In the data rows, 500 means zero.
Every row adds up 3 patterns from a hidden set, each pattern the same size and each with its own weight. Each row also carries a little noise. Patterns are numbered 0, 1, 2 and so on, in the order they first appear below.
Each row in order, then the numbers of its patterns, largest weight first:
[354 558 555 526 398 478 316 484 684 380 409 503 389 631 407 624 609 461 618 585 612 413 627 533 526 420 591 644 458 725 511 480 538 529 636 591 461 447 493 417 456 450 455 431 499 516 523 414 403 452 528 617] 0 1 2
[536 523 452 517 577 479 511 489 485 447 533 525 527 470 457 448 453 526 472 463 462 556 504 509 473 485 533 457 512 547 475 482 521 416 508 443 485 447 524 389 499 417 474 492 456 489 445 509 519 483 478 511] 3 4 1
[663 390 457 474 428 455 461 507 455 529 576 451 523 378 645 422 426 559 429 348 380 520 464 606 557 447 443 576 560 491 606 553 397 494 407 523 403 646 538 572 389 508 529 393 664 563 609 434 557 639 624 487] 5 6 2
[365 598 571 502 474 506 375 464 584 473 465 481 475 534 419 604 553 455 562 591 643 512 562 482 559 500 487 574 481 603 400 510 550 530 589 536 405 382 541 424 395 555 478 422 493 533 483 492 470 420 467 572] 0 7 1
[409 505 447 500 450 612 391 624 475 573 389 728 400 554 325 584 592 367 576 531 559 506 621 526 501 400 400 695 474 596 541 573 404 665 523 477 341 673 506 611 297 600 620 366 685 719 648 318 489 522 669 368] 4 2 5
[376 548 430 600 381 582 336 615 540 495 377 678 367 636 357 567 628 335 543 562 571 494 630 522 514 401 466 630 495 652 517 577 446 566 587 554 401 561 501 482 441 499 514 415 682 637 634 334 456 442 653 508] 2 4 1
[452 517 552 530 511 417 393 402 616 371 547 379 488 554 473 469 475 557 556 542 576 536 533 477 522 532 644 540 417 645 508 450 537 417 641 574 537 343 516 325 508 436 421 461 393 455 441 593 496 471 458 612] 0 1 3
[431 628 496 490 586 609 398 427 486 306 391 455 454 548 474 542 541 593 673 551 567 565 616 410 732 620 452 703 359 691 414 521 598 410 587 675 517 267 522 528 376 569 535 337 420 597 463 434 502 392 470 591] 8 0 3
[309 530 641 537 519 432 476 539 666 496 447 481 478 641 388 624 594 412 526 602 550 419 515 430 450 418 567 532 534 604 474 538 497 567 600 530 445 485 490 460 532 507 476 516 441 461 504 575 545 484 494 593] 1 7 0
[374 568 515 544 471 476 455 541 572 558 433 408 571 621 506 630 613 454 444 538 503 455 510 446 529 420 488 507 523 584 449 656 426 481 535 551 426 531 560 461 538 516 517 485 482 505 530 475 548 554 517 574] 7 1 6
[538 434 358 564 379 451 432 504 517 477 526 352 586 452 577 516 472 529 428 394 420 557 446 548 573 410 570 453 474 613 501 598 490 398 500 512 495 519 513 423 618 367 482 512 507 494 478 478 509 592 508 596] 6 1 2
[443 517 429 560 427 369 472 540 589 524 487 373 551 536 524 551 509 475 369 466 422 519 432 462 445 390 604 437 509 572 500 618 455 450 493 507 496 499 502 444 618 443 475 535 424 433 510 553 598 562 463 606] 1 6 7
[267 739 491 503 491 668 421 538 483 559 252 659 450 646 312 705 690 349 602 673 623 505 721 368 623 475 298 683 454 622 346 676 488 613 584 670 360 486 540 657 269 718 654 325 574 731 577 348 616 402 539 485] 7 8 4
[447 474 439 566 380 387 420 564 581 468 501 491 537 502 450 561 533 458 408 399 392 449 481 471 516 334 640 505 507 670 505 607 437 391 524 477 442 610 532 373 641 333 479 546 534 459 556 453 518 545 588 615] 1 2 6
[375 513 522 494 517 521 521 568 490 590 419 575 446 551 405 555 532 405 502 545 520 475 524 484 498 456 325 614 506 494 470 572 479 622 496 513 371 555 507 602 330 638 561 407 614 575 591 420 539 502 532 398] 7 5 4
[510 461 487 490 613 427 502 352 541 298 589 395 420 458 535 373 392 654 438 488 514 557 475 500 502 552 624 527 404 617 544 434 556 372 599 538 614 352 529 304 548 422 447 438 341 432 418 581 461 461 407 612] 3 0 1
[342 543 521 460 549 582 441 602 477 634 391 651 419 566 362 603 592 372 529 617 606 436 580 513 507 496 265 683 514 539 484 573 437 634 544 517 302 579 510 650 228 682 652 305 648 608 597 403 582 491 574 372] 7 4 5
[449 473 412 533 562 524 488 538 427 492 515 604 464 534 381 497 492 477 517 575 515 562 557 454 438 542 503 520 459 551 519 529 512 501 562 389 468 495 455 409 465 510 465 481 493 573 512 500 586 489 454 528] 4 3 1
[530 446 470 440 513 474 367 431 510 366 562 468 397 487 497 389 399 609 565 510 591 566 544 565 531 544 492 606 416 622 521 465 556 539 544 564 546 381 510 474 303 544 494 341 529 533 478 481 458 480 505 487] 0 5 3
[425 665 487 501 586 616 425 394 483 368 392 462 454 546 518 501 554 584 681 504 597 580 676 411 675 648 525 656 397 636 412 566 607 412 607 680 501 336 496 535 417 601 531 306 463 590 449 444 507 377 455 614] 8 0 3
[312 594 538 514 494 540 466 577 510 580 372 651 457 577 392 607 560 325 513 608 591 418 598 465 495 437 314 606 527 525 474 634 450 683 502 466 380 596 537 627 305 684 585 388 647 644 591 420 560 523 560 384] 7 4 5
[323 624 458 514 426 601 377 493 480 518 348 460 517 584 508 654 579 464 541 526 499 511 550 489 722 524 372 622 422 654 377 645 503 478 547 669 431 480 597 630 344 646 613 367 532 610 538 380 636 527 495 520] 7 6 8
[331 532 578 508 474 436 442 562 655 514 437 463 478 631 392 579 550 375 540 596 538 482 541 437 459 407 597 508 598 570 415 573 488 532 555 520 390 516 478 441 489 460 466 476 469 437 570 552 512 499 459 606] 1 7 0
[497 525 410 529 418 469 407 507 453 510 550 411 574 468 609 528 484 545 414 433 463 536 478 585 588 470 465 604 453 531 511 601 497 463 447 606 476 529 540 550 381 539 532 404 576 581 544 465 651 586 481 471] 6 7 5
[354 510 470 485 535 576 463 568 517 582 432 630 472 627 399 598 594 381 528 598 543 443 592 545 481 451 340 636 546 503 484 561 442 686 548 527 338 600 447 644 288 666 588 365 649 634 634 408 572 504 570 422] 7 5 4
[632 404 421 541 381 484 380 517 496 530 471 578 486 471 557 453 501 510 461 337 519 496 579 595 544 411 451 649 468 575 576 582 396 538 482 530 406 652 553 583 433 497 541 372 754 617 577 354 445 592 726 450] 2 5 6
[383 651 443 509 490 604 425 461 483 515 339 486 522 563 479 611 598 467 571 551 499 524 608 452 712 564 366 604 452 607 366 665 527 479 483 714 482 422 543 613 406 643 565 380 531 589 496 392 610 442 503 504] 8 7 6
[337 599 503 498 501 559 465 572 529 542 380 576 483 643 335 666 621 360 520 652 609 488 603 427 491 449 382 573 499 553 431 555 427 600 558 498 396 516 516 521 382 623 589 442 559 595 580 426 514 482 516 439] 7 4 1
[265 542 562 549 472 468 534 606 576 590 413 542 501 664 387 587 619 372 494 548 506 414 524 424 370 395 518 466 554 576 472 588 462 580 549 499 382 543 464 453 483 503 515 545 516 474 526 531 557 518 527 549] 1 7 4
[517 627 324 588 380 640 368 484 422 455 411 480 497 516 498 541 657 538 523 450 442 612 581 500 784 499 493 703 361 712 396 684 551 379 486 672 496 422 605 593 419 572 610 396 554 698 537 350 588 510 575 517] 8 6 2
[622 336 406 516 394 432 489 507 491 551 495 545 482 446 529 407 424 526 450 382 420 497 495 615 528 372 399 663 545 521 586 520 356 571 466 494 381 658 526 583 367 534 579 385 687 588 592 384 508 675 677 473] 5 2 6
[384 511 519 517 456 471 448 478 602 477 461 508 431 559 393 543 533 448 569 587 510 490 542 520 438 460 593 571 509 546 521 538 492 505 552 522 483 459 490 430 481 432 438 482 491 462 497 505 470 459 547 551] 1 0 2
[197 659 629 510 473 551 374 504 639 467 356 473 485 677 370 660 612 454 581 684 645 450 600 457 569 454 435 639 468 621 424 586 503 603 650 630 399 436 526 488 369 572 541 395 504 512 608 489 502 380 491 553] 7 0 1
[513 433 473 474 481 512 398 495 547 507 482 588 419 461 454 488 488 471 543 512 536 477 543 577 550 441 396 693 498 523 498 484 439 582 524 550 420 584 527 559 336 505 563 336 636 592 610 373 488 513 661 422] 5 2 0
[384 647 521 515 541 685 426 565 502 482 316 578 450 675 430 648 683 396 657 593 579 555 681 402 609 514 392 651 493 561 352 680 494 551 541 582 403 455 521 617 314 680 621 368 565 700 537 364 622 455 526 491] 8 4 7
[375 496 508 581 416 365 517 539 616 534 480 404 596 538 480 578 523 439 421 525 446 428 444 402 476 385 588 448 526 630 448 650 468 501 525 536 410 543 540 441 572 424 481 539 471 439 555 590 573 558 504 665] 1 7 6
[294 622 605 517 509 465 469 469 637 464 417 524 442 613 446 586 607 463 575 578 597 392 572 451 486 416 460 569 514 594 435 527 483 575 593 534 432 457 507 437 449 584 509 459 477 514 577 485 530 440 507 502] 7 1 0
[248 558 649 513 467 435 463 499 716 506 425 464 530 661 393 606 562 402 558 605 566 461 547 432 444 414 545 568 569 610 426 516 472 526 592 553 410 502 517 455 489 435 506 499 421 419 507 608 509 430 459 598] 1 7 0
[489 495 400 532 369 436 500 558 527 497 501 428 560 526 504 500 506 507 456 455 441 485 481 500 493 415 617 484 511 584 529 530 460 425 470 494 483 561 516 377 636 391 484 551 555 450 514 501 488 544 543 551] 1 6 2
[320 664 582 444 500 649 330 459 602 417 310 558 470 647 426 674 602 398 613 629 642 480 661 443 659 575 381 715 418 691 365 600 558 566 651 702 383 386 526 566 295 635 600 321 491 596 538 405 531 422 494 509] 7 0 8
[499 525 487 466 518 473 420 372 555 395 538 464 443 488 498 440 453 680 544 479 571 531 476 553 572 552 537 607 419 603 570 418 542 456 608 544 539 376 544 440 341 548 453 399 475 496 491 486 457 450 481 512] 0 3 5
[496 457 423 620 376 501 422 506 580 478 441 571 477 511 454 522 513 465 438 457 504 507 546 518 481 397 574 538 465 607 548 530 491 447 518 556 481 586 547 413 568 390 527 505 586 553 546 400 473 515 642 513] 2 1 6
[485 560 424 529 612 580 526 459 361 444 433 522 509 504 500 448 479 583 529 511 513 523 595 433 625 627 494 559 387 577 450 573 511 422 584 565 543 397 547 481 451 548 544 406 447 566 455 454 582 448 489 567] 3 8 4
[344 453 500 489 483 572 522 586 544 597 411 658 420 595 412 563 562 396 568 603 583 413 510 490 507 425 264 610 546 543 472 576 422 667 518 527 311 635 498 669 266 659 596 339 650 629 609 396 620 514 593 441] 7 5 4
[394 636 410 551 404 647 397 571 485 502 334 678 442 594 401 659 615 400 644 553 531 497 737 465 650 446 375 683 430 662 440 601 467 556 548 635 415 537 488 574 433 567 607 390 644 693 572 268 513 445 628 447] 2 8 4
[384 535 489 585 398 564 339 590 520 531 381 758 422 613 355 652 632 303 602 536 552 463 699 477 544 399 492 594 444 637 441 588 432 538 555 512 406 602 520 514 393 488 566 411 625 641 636 337 476 472 659 508] 2 4 1
[407 550 573 450 539 537 372 454 625 480 425 500 432 572 474 558 493 493 594 598 599 462 560 545 576 528 378 734 475 538 504 463 489 589 588 618 354 503 479 583 291 636 521 306 571 597 566 443 524 446 602 450] 0 5 7
[261 660 543 482 496 639 372 452 589 432 344 569 468 609 423 628 618 451 638 628 583 475 648 450 666 565 406 684 424 628 375 633 542 533 614 666 426 381 518 598 345 679 580 306 508 668 516 387 537 444 506 513] 7 0 8
[302 579 582 501 440 484 297 454 662 420 453 511 433 572 431 590 575 446 620 574 618 458 588 489 538 422 555 602 497 678 461 482 520 471 624 565 490 450 460 397 457 487 411 440 476 500 509 468 440 431 565 554] 0 1 2
[438 542 503 487 446 532 326 440 553 422 438 568 415 538 461 557 541 514 608 554 644 488 592 539 576 510 484 662 442 622 543 443 485 540 615 570 439 499 522 470 331 574 512 386 603 602 561 430 441 436 585 467] 0 2 5
[470 527 549 504 574 409 428 431 597 406 515 427 445 530 507 450 472 595 486 522 532 520 494 499 535 558 560 580 403 617 480 483 563 432 595 513 593 407 535 376 518 447 419 451 388 469 451 530 477 454 460 592] 0 3 1
[261 610 504 521 498 530 495 641 569 550 358 609 508 623 333 647 617 355 548 649 600 469 584 445 445 390 413 573 512 536 406 564 506 597 570 471 399 548 516 527 437 600 511 497 574 562 604 474 585 436 472 537] 4 1 7
[599 407 395 560 579 345 487 408 469 419 658 380 580 406 594 426 390 647 393 417 385 572 437 493 488 504 697 407 466 603 502 498 521 365 476 503 580 478 546 377 675 345 435 581 357 375 437 556 542 523 421 626] 3 1 6
[452 497 418 498 600 479 492 564 449 502 522 601 505 533 380 467 519 464 474 522 568 520 523 489 494 466 559 544 468 544 481 537 490 519 519 396 492 498 456 399 447 466 522 500 484 600 514 530 559 499 467 499] 4 3 1
[315 757 462 470 541 716 426 623 504 537 244 674 434 654 325 677 709 368 610 642 593 567 719 378 702 498 311 711 420 623 291 680 517 591 592 652 412 474 535 711 257 749 677 328 584 714 550 325 634 427 513 510] 8 7 4
[315 533 585 474 510 561 402 465 522 568 374 535 471 614 433 598 525 459 587 598 597 449 547 539 549 468 359 671 480 573 473 506 480 582 594 632 375 470 510 587 338 665 514 323 528 583 593 480 481 448 528 463] 7 0 5
[653 501 337 570 500 344 473 377 390 423 654 272 615 374 640 356 391 693 350 327 353 593 356 591 552 520 651 399 433 664 538 556 586 253 481 499 605 472 579 345 642 333 443 526 382 422 426 563 561 606 405 571] 6 3 1
[386 649 488 524 526 706 450 568 492 555 315 596 464 631 387 588 656 388 601 585 520 497 638 405 617 507 378 626 472 555 400 639 469 542 607 577 443 486 519 615 316 704 586 396 563 677 567 371 595 445 517 498] 8 4 7
[505 560 392 565 353 672 324 467 455 457 304 562 444 591 515 564 664 478 566 463 573 531 649 524 701 498 457 701 370 680 448 621 492 460 499 674 439 489 570 575 406 555 629 373 660 704 566 254 560 492 653 454] 2 8 6
